In the data rows, the value 128 means zero.
Here are some numbered points:
[ 97 140 129 167 129 155 109  81  91 132 131  96 163 126 160  89] 0
[144 118 103 118 122 118 167  82 155 127 103 152 118 156 146 116] 1
[151 123 126 179  55 141 187   0 157  90 130 149  91 147 190  57] 2
[142 105 158 121 105 150 148 186 156 174 162 108 170 155 161 184] 3
[142 115 103 118 116 113 168  84 163 133 114 147 135 146 159 115] 4
[130 144 114 116 142 149 114 143 104 130 137 123 130 128 142 109] 5
[ 78  88 193 163 141 122 182  78 161  35 139 170 183 131 108  71] 6
[109  58 255  33 145 170 212 255 255  12 255 137 125 171 158 255] 7
[146 148 130 127 113  84  90 134 129 147 104 168  87  97  26 151] 8
[120 115 166 144 123 115 112 199 153 104 166 103 105  97 138 191] 9
[166 126  75 121 125 117  60 150 106 181 125 101 134 117 128 145] 10
[ 86 123 133 130 100  95 179 162 195  87  96 173  97  90 169 192] 11
[134 123 123  68 162 117 172 167 149 122 108 181 119 145  44 136] 12
[ 95 147 134 178 126 164  87  77  65 132 150  70 176 134 157  79] 13
[ 23 251  91 240 173 158   0  99   0 169 102   0 219  94 222  24] 14
[139 114  99 124  99 108 172  72 179 146 119 156 132 156 167 120] 15
[ 95 147 127 181 119 151 105  73  78 138 144  81 165 137 182  75] 16
[153 105 170 117 130 145 129 152 134 128 176 111 141 139 136 144] 17
[134 137 119 123 132 134 114 132 117 131 128 123 129 127 137 122] 18
[133 127 133 127 120 142 115 148 115 149 148 115 132  93 126 141] 19
Which two points above are nearest to each new point by angle? Their numbers follow each, smallest number first.
[132 137 124 130 123 113 117 132 124 132 124 132 107 116  86 137] 8 12
[168 119  80 116 148 121  50 172 101 196 132 104 133 107 113 138] 10 18
[161 130  69 114 134 111  58 175 105 191 118 105 137 106 113 146] 10 18
[131 131 117 131  81  30  84 151 112 148  78 221  36  53   0 164] 8 12
[ 97 155 119 163 139 135  75 134  76 145 102  89 181 113 168 104] 13 14
[112 132 148 140 122 123 123 172 136 115 152 120 122 109 142 170] 7 9
[135 116 144 109  98  81 148 189 220 140 120 167 151 105 148 234] 3 11
[137 126 126 101 146 125 147 146 133 117 100 140 123 139 100 141] 8 12
[169  85  87  44 183 131 171 143 141 118  84 208 126 153  62 121] 1 12
[131 135 120 122 118  80 113 135 133 143 109 147  97 110  59 148] 8 12
[139 106 116 163  96 131 164  45 141 120 139 140  96 149 180  89] 2 15
[136 102 153  69 205 130 130 203 134 100 110 145 172 160  84 118] 7 12
